Where one turn sends some rows of the set: a few examples, then the rows asked
J838: [-2.64 -4.69  2.22  0.04 -0.36 -1.27 -3.17 -1.46 -2.16  0.56 -2.24  0.39
 -3.24  2.40 -0.87 -2.16  3.69 -1.37  0.13]
J393: [ 0.04  0.27  2.26  2.17  1.26  0.48  1.34 -0.81  4.52 -0.93 -2.47  0.78
 -3.12  3.83 -1.94 -0.83  1.36 -0.22  1.09]
J623: [-1.16 -3.14  3.07  0.54  1.54 -1.59 -2.17 -2.70 -2.07 -0.52 -1.05 -0.14
 -4.15  0.98  0.70 -2.75  5.09 -0.24  2.06]
J562: [-0.50 -0.54  2.15 -0.14 -1.98 -3.21  0.38 -0.01  0.47 -0.22 -5.11  0.71
  3.31  0.60 -3.35 -0.40  1.36  0.90  2.94]
J511: [-1.87  2.09  2.94 -2.28 -2.43  1.57 -1.88  3.07 -2.61  0.53 -0.77 -1.94
  0.09  3.76 -2.32 -0.70  0.09  1.86  3.43]
J518: [ 1.52 -1.11  3.19  1.42 -4.78  0.02  0.50  0.82 -0.54 -3.26  4.72 -0.25
  1.65  3.38 -0.56  0.93  2.11  1.96  2.17]
J955: [-0.59  0.01  3.41 -0.06 -3.38 -3.38 -1.53 -1.09 -1.05 -2.96 -3.32  0.25
  2.26 -0.72  0.65 -3.63  1.26  2.62  2.73]
J731: [ 0.98 -4.02  1.49 -0.53 -1.94 -1.38 -0.70  2.58  0.78  2.36  1.36  1.30
 -0.05  5.24 -2.03 -2.16  1.80  5.31  1.01]
J206: [-0.29 -5.87  3.50  0.89  3.81 -0.70 -0.38 -1.62 -0.77  1.81 -2.69 -0.45
 -1.38  1.72 -0.83 -2.00  1.53 -0.24  1.66]
J938: [-0.04 -1.38  2.39  3.88  1.40 -0.22 -1.73  0.91 -0.49  1.00  2.22  1.07
  1.75  5.44  1.87  1.08 -4.14  3.46 -1.02]
J44: [-1.41 -3.47  2.27  3.63  0.82 -2.46 -1.92  1.62 -0.16  1.03  3.67  2.05
  1.27  5.35  0.67  2.05 -3.52  2.70  0.34]
J968: [ 1.40 -0.91  4.38  3.69  2.00 -0.37 -3.02  3.05  1.57 -2.42  1.28 -0.03
 -1.46  0.89  2.69  0.45  4.37 -1.88  0.32]
J835: [-0.55 -1.54  3.49  0.16 -0.30 -1.01 -3.94  0.35  0.82  4.78 -0.26 -0.82
  1.36  0.48  3.32 -3.11 -0.85 -0.03  0.36]
J278: [ 2.47  2.67  0.72  1.30  1.90 -1.75 -1.48  3.12 -2.98 -2.77  1.13  2.47
 -2.94  4.75  1.37  1.46  0.50 -1.22  3.73]
J554: [-0.63 -2.77  3.98  2.16  3.33 -4.88 -1.25 -0.83 -3.55 -0.98  0.39  1.79
  2.01  0.99  3.42 -4.15  0.12  0.59  2.70]
J519: [ 3.68 -2.32  0.43 -0.96 -2.19 -1.71 -0.64  2.56  0.32  1.01 -0.56  0.34
  1.64  3.58 -2.00  0.49 -2.57  4.33  1.58]
J801: [-0.93 -0.07  2.44  1.63  3.06 -3.10 -2.17 -2.21 -5.79 -0.33  3.75 -1.13
 -0.89  3.40  3.19 -0.71 -0.19  0.67  0.91]
J409: [-2.53 -0.81  2.69  2.20  0.62  0.82  0.38  0.79  3.10 -1.42 -3.05  2.55
 -3.12  4.28 -2.79 -0.48  0.81  0.12  2.64]
J234: [-4.57 -3.69  1.39 -2.48 -0.18  0.56  0.68 -2.03 -0.13  0.58  1.89 -0.29
 -0.77  4.01  2.42  0.49 -0.31  2.19  0.96]
J902: [ 1.22  1.18  3.28  1.63 -0.90 -3.87 -1.49  0.27 -2.69 -1.13 -1.71  2.12
  1.31  1.83  1.27  0.85  6.04 -1.92  4.43]
J510: [ 1.68 -3.24  2.87  0.65 -0.65 -0.87  0.35  0.78  2.50  2.47 -0.07  0.38
  1.13  2.57 -1.73 -2.82  0.68  6.14  1.90]
J810: [-2.20 -1.56  3.17 -0.14  2.40 -2.59 -0.52  3.25 -0.02 -4.49  4.26 -1.04
 -3.36  4.01 -0.40 -1.91 -0.41  0.67  2.50]
J200: [ 0.13  1.41  1.86  0.92 -2.95 -5.09 -4.03  0.88 -3.71 -1.30  1.18  0.27
  1.33  1.88  1.56  3.67  3.14 -0.11  2.38]
J68: [-1.47  0.14  3.17  1.83 -2.97 -5.13 -3.62  1.34 -2.56 -1.61 -0.92  0.91
  2.82  1.77  1.54  2.42  2.40 -2.94  1.28]
J182: [-0.34  2.56  3.27 -0.01 -2.80 -4.47 -3.40  1.07 -3.02 -2.60 -0.24 -0.82
  1.66  3.90  3.45  3.03  1.46  0.10  2.72]
J909: [-1.02  0.25  1.79  0.64  0.38  2.17  2.25  1.29  1.86 -3.01 -2.06  2.35
 -2.49  5.00 -0.91 -1.26 -1.38  0.19  1.94]
J668: [-4.43  2.62  0.50  1.16  1.31  0.14 -2.02  0.67 -0.29  0.57 -2.45  1.44
  0.89  0.14  0.20  1.22  3.65  0.27 -0.44]
J832: [ 0.62  0.52  1.83 -2.17 -1.62 -1.64  0.57 -0.68 -0.73 -1.70 -3.91 -1.08
  2.19 -1.00  0.55 -3.19  0.46  2.53  1.06]
J172: [ 0.25 -0.14  3.58 -0.43 -2.09 -4.16 -0.58 -1.34 -0.83 -3.27 -2.08 -1.70
  2.49  0.37  0.41 -2.75  3.73  4.04  1.91]
J326: [-0.13 -0.52  2.96  1.71  3.60 -3.03 -2.30 -0.98 -4.61 -2.01  2.42 -0.91
 -0.89  1.00  4.43 -0.58 -2.25 -0.30  1.46]
J673: [ 0.37 -3.38  3.27  2.42 -0.96 -1.99 -1.82  1.48  2.57  1.11 -1.04  0.24
  1.57  3.52 -2.79 -3.02  0.68  5.53 -0.20]
J706: [ 1.14 -0.31  2.74  1.05  4.85 -3.31 -0.76 -0.56 -4.22  0.13  2.14 -1.69
  0.60 -0.41  3.19 -1.46  0.66 -0.53  0.40]
J600: [ 2.37  3.47  1.64  1.37  1.49 -0.69  0.04  3.62  0.63  0.27  1.22  0.16
 -0.85  4.21 -0.57  4.17 -0.42  0.72  3.11]
J413: [-0.75 -2.92 -0.41  1.13  2.32  0.58 -0.02  0.62 -0.17 -1.33 -1.10  2.24
 -3.85  5.11 -2.15  2.14 -1.49 -0.10  0.77]
J740: [-0.49  0.96  1.73  3.58 -0.73 -5.16 -1.68  1.04  1.16 -1.21  3.83  1.65
  2.85 -0.73 -0.27 -3.17  0.34  0.72 -0.16]
J468: [-1.23 -2.39  3.60  4.03  0.47 -2.21 -0.60  2.55 -0.63 -2.07  3.09  2.88
  2.75  5.33  2.43  0.45 -3.42  0.87  0.54]
J746: [-1.71 -2.55  4.58  1.77  0.38 -2.23 -2.09 -3.21 -1.79 -2.02 -0.92 -0.93
 -3.56  2.74  0.07 -3.73  3.21 -1.96  2.01]
J395: [ 0.64  3.52  0.55  0.94  0.81 -2.56 -1.72  3.15  1.44  1.55  0.77  0.55
 -1.54  6.05 -0.54  3.85  0.43  0.49  1.57]
J321: [ 1.79 -3.08  0.86  1.90 -1.04 -4.09 -2.01  1.19 -2.80 -1.21  3.64  3.58
  2.04  4.53  3.33  0.34 -1.32  3.37  1.38]
J931: [ 2.84  2.48  1.57  1.04  1.85 -2.54  0.34  4.04 -0.57  0.93  3.70  0.70
 -0.82  4.82 -0.35  2.35  2.83  0.10  2.76]

J838 turns into J706
J673 turns into J172
Now these:
J413 turns into J206
J200 turns into J600
J518 turns into J511

